Z: [166 106 174 130 144 161 130  93 136 110 108 131 116 139 131 109 165 129
 168 113 131  36 163  80 110 145  95 140 132 115 118 179 112 112 161 165
 183 119 154 105 159 119  61 162 112 112  79 171 143 104 121 153 147  87
 150 134 155]
R: [124 135 169 149  87 163 133  88 139 107 106 132 106 144 132 107 170 126
 166 113 131  39 161  92 113 146 104 141 147 119 112 169 111 116 160 162
 180 120 151 113 158 123  58 154 116 112  76 169 146 104 120 148 136  91
 157 130 151]
N: [155 121 127 119 145 105 141 133 142 137 136 135 139 133 111 136 107 116
  88 133 136 222 100 182 166 106 174 130 145 144 115  52 148 160 102  87
 101 148  97 165 101 126 188  61 122 146 173  83 141 141 137  97  94 180
 135 107  97]
q: [166 106 174 130 145] => N
succ: [140] => [132]

Y: [211 167 129 183 158  85 151 147 166  56 194 131 143 128  83 165 172  94
 137 177 120 143 124 162  78 167]
B: [141 101  79  89 131 162 138 121 161 175  86 146 139 109 177 161 177  86
 205 147  72  62 151 106 141 123]
P: [176 118  59 126 149 157 137 147 164 144  83 146 145 118 108 124 153 125
 153 206  87  99 152 127 162 123]
A: [119 165 155  77 114 139 151  52 216 176 159  86 120 176 180 151  90 143
 138 157 148  90 163 146 165 180]
D: [ 86 120 176 180 151  90 143 138 156 148  90 163 139 108 175 159 179  87
 204 145  75  64 153 109 143 124]
U: [143 158 166  78 131 124 137  56 211 172 165  83 120 167 194 150  94 129
 128 143 162  85 167 147 177 183]
q: [ 86 120 176 180 151  90 143 138 157 148  90 163] => A
order: [ 56  78  83  85  94 120 124 128 129 131 137 143 143 147 150 158 162 165
 166 167 167 172 177 183 194 211] => U
order: [ 77 120 151  90 165 159 157 146 155 143  52 180 180 216 163 148 165 119
 114 176 176 138  86 151 139  90] => A
q: [148  90 163 139 108 175] => D

X: [187 111  90 143 109 113 155  25 158]
W: [213 136 176  68 150 202 242 225 230]
S: [201 242 225 143 109 113 155 101 158]
q: [202 242 225] => W
succ: [201] => [242]

mede: [110 170 147 105 146 181 189 153 151 127]
Numup: [142 161 156 170 179 126 113 161 115 183]
noral: [139 161 156 122 144 179 161 113 171 130]
Peva: [126 142 161 161 113 156 179 183 170 116]
vude: [133 178 140 140 126 152 160 160 145 119]
gimo: [122 142 113 161 161 156 179 144 139 130]
q: [161 161 156 179 144 139] => gimo
order: [122 113 161 130 144 161 139 156 171 179] => noral
q: [179 183 170 116] => Peva
order: [113 116 126 142 156 161 161 170 179 183] => Peva
q: [142 161 161 113 156 179] => Peva
order: [130 139 144 179 156 161 161 113 142 122] => gimo
succ: [115] => [183]

molo: [124 194  27 124 195]
neki: [158  65 108  76 141]
bef: [158 141  65 108  77]
q: [158 141] => bef
q: [ 76 141] => neki
order: [141  77  65 158 108] => bef
order: [ 77 141  65 108 158] => bef

valav: [116 134  98  94 197  88]
giviv: [104 108  71  40 183  72]
mez: [105 128 108  40 183  72]
q: [104 108  71  40] => giviv
q: [108  71] => giviv
succ: [105] => [128]
q: [98 94] => valav
q: [104 108  71  40 183  72] => giviv

Rigot: [138 126 125 151 125 127 127 125 128]
Sen: [134 124 143 147 129 125 128 158 140]
daz: [139 131 135 146 130 135 136 141 135]
kul: [177 130 127 125 129 152 167 139 163]
Zisus: [143 158 126 129 128 147 124 134 140]
Midup: [157 125 142 128 125 185 162 138 162]
lav: [162 126 125 128 123 185 150 124 149]
met: [158 154 127 208 155 125 144 146 140]
nuvi: [130 125 195 166 124 129 135 184 136]
zez: [158 131 125 128 129 143 147 129 145]
mul: [169 123 132 127 123 176 167 136 166]
Vefar: [134 124 215 203 123 126 126 212 144]
order: [124 125 128 129 134 140 143 147 158] => Sen
q: [139 131 135 146 130 135 136 141 135] => daz
q: [125 128 129 143 147] => zez

zusu: [134  73 116 173  99  76 202 114]
zufek: [106 106 116 173  99  86 202 114]
Kap: [ 91 114 111 164  88 101 234 104]
zore: [ 68 112  91  93  94 104 239 163]
peka: [106  89 113 162  95  72 218 105]
fuzel: [134  73  91 164  89  85 218  95]
Fefop: [115  74 114 166 110  62 221 100]
zuga: [121 100  92 165  87 103 220 106]
fime: [129  80 103 162 121  69 216  94]
forir: [112  91 163 105  68 239  94  93]
ref: [129  75 101 165 121  62 223  89]
masil: [ 91  94 112 163 105  68 238  93]
order: [ 68 105  91 112  94 163 238  93] => masil
q: [103 162 121  69 216] => fime
order: [112  91  68  94  93 163 105 239] => forir

safez: [167 146 151 139 139 160 135 141 189 150 145 144 156 163 227 169 147 152
 207 136 192 183 193 156 172 138 128 135 163 140 150]
sako: [144 135 189 227 139 145 135 141 146 136 150 155 150 147 167 193 183 163
 163 160 139 151 207 128 140 172 169 192 156 138 152]
Sopes: [168 165 143 137 152 149 134 143 211 145 139 151 153 190 203 163 153 148
 187 143 207 165 173 147 171 137 128 145 157 156 173]
sidob: [166 144 151 138 138 160 134 140 183 149 145 145 156 161 227 226 148 149
 207 135 196 183 193 156 167 135 128 136 160 140 148]
order: [128 135 135 136 138 139 139 140 141 144 145 146 147 150 150 151 152 156
 156 160 163 163 167 169 172 183 189 192 193 207 227] => safez
order: [148 140 160 136 128 135 167 156 193 183 196 135 207 149 148 226 227 161
 156 145 145 149 183 140 134 160 138 138 151 144 166] => sidob
q: [144 135 189 227 139 145 135 141 146 136 150 155 150 147 167 193 183 163
 163 160 139 151 207 128 140 172 169 192 156 138 152] => sako
succ: [203] => [163]

gazul: [185 135 186 105]
bara: [144 118 186 105]
Res: [208 130  82 176]
dit: [ 78 106 149  35]
lumab: [247  83 170 111]
dufit: [205 102  61 121]
q: [144 118 186 105] => bara
succ: [82] => [176]
q: [ 61 121] => dufit

novi: [183 109 124 144 220  84]
vatod: [123  84 144 220 183 123]
Pas: [128 129 126 124 124 131]
kopu: [ 84 144 221 123 183 123]
order: [183 123 123  84 144 220] => vatod
order: [ 84 109 124 144 183 220] => novi
order: [124 131 128 129 126 124] => Pas
q: [128 129 126 124 124 131] => Pas
q: [123  84 144 220 183 123] => vatod
order: [ 84 123 123 144 183 220] => vatod

niden: [146 132 141 115 149 129]
mukot: [190 168  87 128  78 173]
mato: [ 86 112  93 178 140 196]
Dobuk: [112 196 140  85 178  93]
Vilav: [181 115 196  79 227 112]
foded: [107 150 119 170 114 145]
gavos: [169 128 173  87 190  78]
lufuz: [126 124 129 125 132 125]
q: [115 196] => Vilav
succ: [79] => [227]
q: [168  87 128  78] => mukot
order: [ 85  93 112 140 178 196] => Dobuk
succ: [181] => [115]
order: [ 78  87 128 169 173 190] => gavos
q: [132 125] => lufuz

bip: [ 64 105 192  87  64  42 146 145 128 192]
Pido: [ 64  87 145 146 192  63  42 105 128 192]
kobi: [ 64  87 125 146  64  63  42 105 128 201]
q: [ 64  87 125 146  64  63  42 105 128 201] => kobi
order: [ 42  63  64  64  87 105 125 128 146 201] => kobi
q: [ 64 105 192  87  64  42 146 145 128 192] => bip
q: [ 87 145] => Pido
order: [192 128 105  42  63 192 146 145  87  64] => Pido

dogos: [122  78 151 136  85 172 109 143  81 123 116 101  84 130  56 144]
Gebov: [ 85 123  61 109  75 122 147 124  70  66 127 122 150 141 124 119]
tes: [120  94 151 145 125 136 143 217 100 111  73  85 102 141 107 147]
tus: [151  81  84 123 143 130 136 172  78  56 109 101 123 143 116 144]
q: [125 136] => tes
succ: [100] => [111]
order: [144 116 143 123 101 109  56  78 172 136 130 143 123  84  81 151] => tus
order: [ 61  66  70  75  85 109 119 122 122 123 124 124 127 141 147 150] => Gebov
succ: [61] => [109]
q: [ 84 123] => tus
succ: [70] => [66]

Veval: [117  91  88 219 235 110]
peda: [117  91 218 235 110 100]
vedol: [117  91 218 235 110  88]
order: [ 88  91 110 117 218 235] => vedol
order: [ 91 235 110 117  88 218] => vedol

zapon: [141 122 187 129  81 158  97 129 130 127 149 153 111  66 137 168 157]
Gepup: [162 117 144  93 172 158 120 144 130 136 107 109 123 161 118 104 122]
viz: [129 127 127 149 153  97 166 122 134 128 113 127 101 126 125 120 208]
vose: [156 117 155  88 163 173 120 153 134 160 151 124 122 134 118 163  50]
nudip: [162 117 144  93 172 158 120 144 130 167 146 124 125 149 118 156  41]
sof: [ 97 166 123 134 128 113 127 101 126 149  94 129  89 136 159 156 120]
q: [ 97 166 122 134 128 113 127 101 126] => viz
q: [129 130 127 149 153] => zapon
succ: [159] => [156]
q: [162 117 144  93 172 158 120 144 130 136 107 109 123 161 118 104 122] => Gepup

vud: [231 145 189 135]
veduf: [157 149 185 158]
mufub: [184 176 157 112]
rak: [ 77  83  94 140]
buva: [157 149 178 158]
Sef: [157 149 188 161]
Lop: [157 149 188 119]
vanof: [134  96 146 143]
succ: [185] => [158]
order: [158 185 149 157] => veduf
order: [135 231 145 189] => vud

Nup: [139 126  68  61 133  90 169 201]
notu: [151 125 117 155 122  83  94 142]
kuga: [ 14 125  89 107  65  90  69 162]
zab: [155 158  86  91 116  95  61 131]
dib: [ 79  81 144 116  91  95  61 147]
Vute: [156 120 140 170  33 173 169 159]
lobir: [105  49 104 188 176 122 149 124]
kepe: [175 163  79 133  75  67 182  60]
baf: [147  92 175  93 167  99  87  93]
Reluv: [ 93 175  99 147  87  93  92 166]
Kan: [159 127 183 109  44  90 137 157]
rif: [122 121 156 120 140 173 118 142]
succ: [188] => [176]
q: [116  91  95  61] => dib
succ: [167] => [99]
q: [156 120 140 173] => rif
order: [166  93 175  99 147  87  93  92] => Reluv

vofa: [136 134 206 194]
simi: [ 25  77 104 174]
tera: [202  29 165 166]
Muro: [ 37  59  54 140]
mamim: [ 44  87  88 148]
vadav: [189 158 201 171]
genos: [160 134 201 178]
zat: [181  54 182 195]
padum: [179 129 194 168]
dat: [158  83 186 190]
q: [201 178] => genos
succ: [181] => [54]

